In the rows, 128 means zero.
Each path below is one point turned by a fixed rotation once a step. After each direction that follows a path, write how fast that rotation turns it, in degrees a step (0 if it stays still).
Each turn is a multiple of 5 degrees from 10 to 175, or 0.
Each row of a path follows its step; steps can be skipped.
Rotation 1:
step 0: [100, 133, 133, 134, 122, 121, 140, 136, 136, 131, 169, 159, 183, 145, 156, 165, 104, 135, 167, 106, 104, 137, 99, 111, 153, 115, 119, 179, 73, 136, 157, 73, 117, 135, 127, 86, 160, 109, 170, 143, 120, 124]
step 1: [127, 158, 150, 156, 94, 124, 89, 129, 116, 148, 109, 128, 146, 96, 94, 176, 144, 172, 108, 118, 78, 125, 178, 122, 89, 137, 147, 119, 154, 112, 124, 170, 138, 128, 149, 90, 162, 132, 101, 163, 132, 162]
step 2: [150, 114, 168, 135, 113, 168, 144, 128, 141, 132, 132, 170, 72, 159, 134, 106, 174, 99, 106, 179, 119, 102, 114, 189, 109, 168, 113, 126, 141, 146, 113, 102, 130, 148, 179, 138, 119, 135, 143, 123, 142, 147]
step 3: [85, 95, 118, 106, 132, 92, 174, 77, 136, 155, 106, 102, 131, 140, 131, 113, 161, 160, 174, 92, 122, 135, 111, 147, 157, 101, 80, 138, 164, 118, 168, 96, 118, 160, 116, 105, 113, 140, 147, 137, 130, 95]
step 5: [117, 112, 152, 136, 133, 141, 103, 128, 174, 121, 168, 130, 131, 177, 129, 128, 79, 105, 111, 146, 117, 104, 125, 109, 162, 145, 159, 104, 97, 157, 80, 70, 114, 163, 131, 110, 127, 84, 171, 124, 130, 153]
step 8: [121, 78, 179, 90, 127, 135, 158, 98, 152, 143, 128, 173, 159, 150, 177, 106, 99, 148, 125, 146, 104, 153, 142, 106, 126, 130, 137, 141, 138, 83, 130, 72, 115, 159, 102, 108, 118, 155, 137, 150, 136, 92]
step 9: [139, 84, 130, 96, 127, 88, 102, 137, 94, 167, 127, 94, 96, 104, 89, 176, 154, 135, 117, 120, 119, 108, 144, 91, 133, 119, 129, 103, 156, 91, 114, 168, 175, 125, 126, 129, 123, 136, 143, 120, 192, 119]
step 11: [61, 110, 128, 104, 95, 153, 110, 88, 141, 112, 139, 111, 183, 114, 122, 112, 127, 128, 166, 114, 148, 179, 121, 158, 155, 115, 148, 128, 111, 129, 115, 121, 95, 125, 102, 70, 161, 118, 108, 118, 124, 87]
step 12: [151, 175, 102, 132, 120, 104, 68, 160, 130, 145, 155, 157, 173, 105, 118, 162, 126, 106, 112, 165, 103, 121, 153, 153, 138, 119, 104, 101, 116, 107, 142, 154, 177, 93, 159, 129, 140, 153, 134, 143, 130, 86]
step 13: [151, 137, 216, 171, 136, 149, 129, 107, 148, 133, 143, 143, 137, 160, 131, 130, 127, 144, 95, 112, 117, 141, 92, 112, 134, 149, 146, 162, 106, 97, 148, 80, 131, 138, 171, 143, 115, 151, 171, 151, 126, 164]
step 14: [115, 93, 134, 115, 107, 122, 140, 106, 121, 155, 117, 108, 112, 70, 132, 161, 170, 132, 170, 95, 102, 141, 130, 166, 115, 154, 146, 162, 163, 111, 105, 127, 110, 150, 120, 123, 135, 129, 76, 155, 190, 143]
[136, 132, 134, 116, 118, 128, 139, 127, 145, 132, 132, 140, 128, 136, 139, 127, 130, 136, 136, 117, 144, 127, 132, 129, 150, 127, 145, 134, 135, 125, 132, 133, 127, 132, 129, 122, 130, 121, 133, 122, 125, 135]
135
[116, 123, 131, 134, 124, 120, 130, 129, 121, 122, 136, 140, 128, 124, 123, 142, 139, 138, 121, 125, 135, 121, 131, 117, 127, 135, 134, 127, 120, 147, 117, 129, 120, 142, 133, 132, 133, 120, 111, 120, 132, 131]
80
[141, 113, 131, 140, 124, 126, 133, 128, 131, 118, 123, 138, 134, 127, 114, 131, 128, 110, 136, 125, 126, 139, 125, 120, 141, 126, 121, 128, 138, 124, 126, 134, 132, 146, 127, 142, 128, 140, 125, 133, 123, 127]
70
[130, 127, 127, 114, 120, 126, 130, 132, 132, 113, 137, 125, 125, 129, 121, 127, 120, 124, 128, 138, 117, 117, 131, 131, 128, 146, 131, 115, 126, 112, 134, 133, 123, 140, 138, 119, 116, 129, 123, 116, 128, 116]
110
[135, 150, 122, 134, 121, 123, 132, 131, 125, 133, 128, 126, 126, 131, 122, 122, 134, 130, 134, 126, 114, 134, 118, 138, 133, 129, 123, 142, 119, 126, 127, 127, 121, 139, 145, 118, 142, 136, 123, 128, 138, 137]
25
[134, 133, 126, 120, 131, 130, 118, 145, 129, 126, 127, 134, 119, 131, 131, 127, 138, 120, 134, 122, 124, 132, 135, 133, 130, 146, 123, 136, 128, 140, 115, 138, 153, 120, 128, 132, 127, 121, 125, 128, 134, 117]
140
